In the rows, zero is written as 128.
Each path below is one point turned by a fixed rotation once a step. After each direction that follows a path, write how fast that rotation turns it, in degrees per step (0 if it stays still).
Each turn is a multiple of 5 degrees from 10 to 175, or 0.
Each row of a path follows its step; steps can be skipped.

step 0: [124 132 143 126 113 112 128 122 138 120 140 123 125 130 144 118 137 128
 128 134 118 127 128 128 124 124 125 121 130 126 136 122 137 124 119 144
 121 130 125 132 137 122 134 121 143 121 128 124]
step 1: [135 139 123 119 124 122 113 133 135 121 128 122 120 121 126 112 128 127
 118 134 139 145 128 125 132 122 128 130 134 132 136 119 133 119 125 135
 128 142 129 119 117 135 133 128 122 134 119 115]
step 2: [135 121 134 119 115 116 115 142 128 136 139 130 123 138 117 124 125 128
 124 129 129 134 128 118 135 124 130 146 132 117 127 141 128 129 119 127
 129 128 120 134 133 112 132 125 129 117 128 118]
step 4: [133 120 122 134 131 146 134 135 131 129 142 123 126 142 124 128 124 134
 115 125 135 149 124 116 136 124 130 125 112 122 131 128 124 131 128 126
 127 121 124 114 123 126 133 126 115 127 135 124]
step 5: [119 138 142 132 127 133 131 129 119 123 136 125 117 128 127 121 131 120
 134 139 119 130 133 119 134 130 131 123 115 120 117 148 128 139 134 126
 123 106 121 126 134 128 120 126 126 122 123 126]
step 6: [119 127 118 144 126 136 130 130 134 116 125 114 125 128 127 124 128 122
 119 137 128 133 112 128 132 129 129 120 129 120 122 124 130 123 150 122
 130 122 133 125 137 132 139 118 135 139 115 131]
step 7: [138 124 121 141 123 119 120 129 127 117 126 133 127 137 115 117 126 124
 129 124 109 130 130 126 134 136 117 116 128 110 134 121 137 129 133 122
 126 113 126 132 124 130 120 126 118 131 137 127]
step 8: [109 141 120 128 124 129 128 124 123 117 120 121 136 120 122 113 129 129
 135 119 126 121 136 135 133 124 129 127 142 125 127 133 141 131 131 118
 125 125 138 132 142 121 134 118 119 123 130 114]
step 9: [132 122 117 124 110 131 128 120 131 136 130 126 138 138 122 120 123 137
 118 116 120 137 116 148 121 126 133 121 129 131 131 121 138 133 142 133
 125 133 128 133 127 127 121 118 130 122 124 119]
step 10: [130 131 124 123 132 127 127 134 121 134 119 137 123 128 120 128 124 131
 126 126 118 134 147 128 123 122 138 114 124 132 119 126 139 131 117 115
 129 129 132 139 113 131 126 124 122 113 115 114]
Directions:
[129 127 131 128 128 131 126 127 130 125 127 125 131 129 128 127 123 132
 125 125 127 131 127 125 131 130 126 128 129 133 130 126 130 125 130 129
 130 128 129 126 124 129 124 127 131 130 125 132]	130
[130 128 126 125 125 124 127 127 129 123 123 127 128 125 127 126 128 126
 129 127 130 128 126 128 132 128 125 130 134 124 128 127 132 127 128 133
 126 128 126 131 127 126 129 129 127 130 130 129]	55
[132 126 124 126 125 128 130 126 126 129 127 128 126 129 130 131 130 124
 128 128 126 126 127 131 130 124 130 127 124 129 132 123 131 123 129 126
 126 128 126 121 128 128 128 127 129 130 125 129]	125
[132 128 127 135 130 131 131 128 131 125 128 131 127 126 129 128 130 128
 129 128 128 128 129 129 131 130 123 128 126 129 128 134 130 128 131 128
 126 125 128 128 129 131 132 129 132 129 129 130]	45
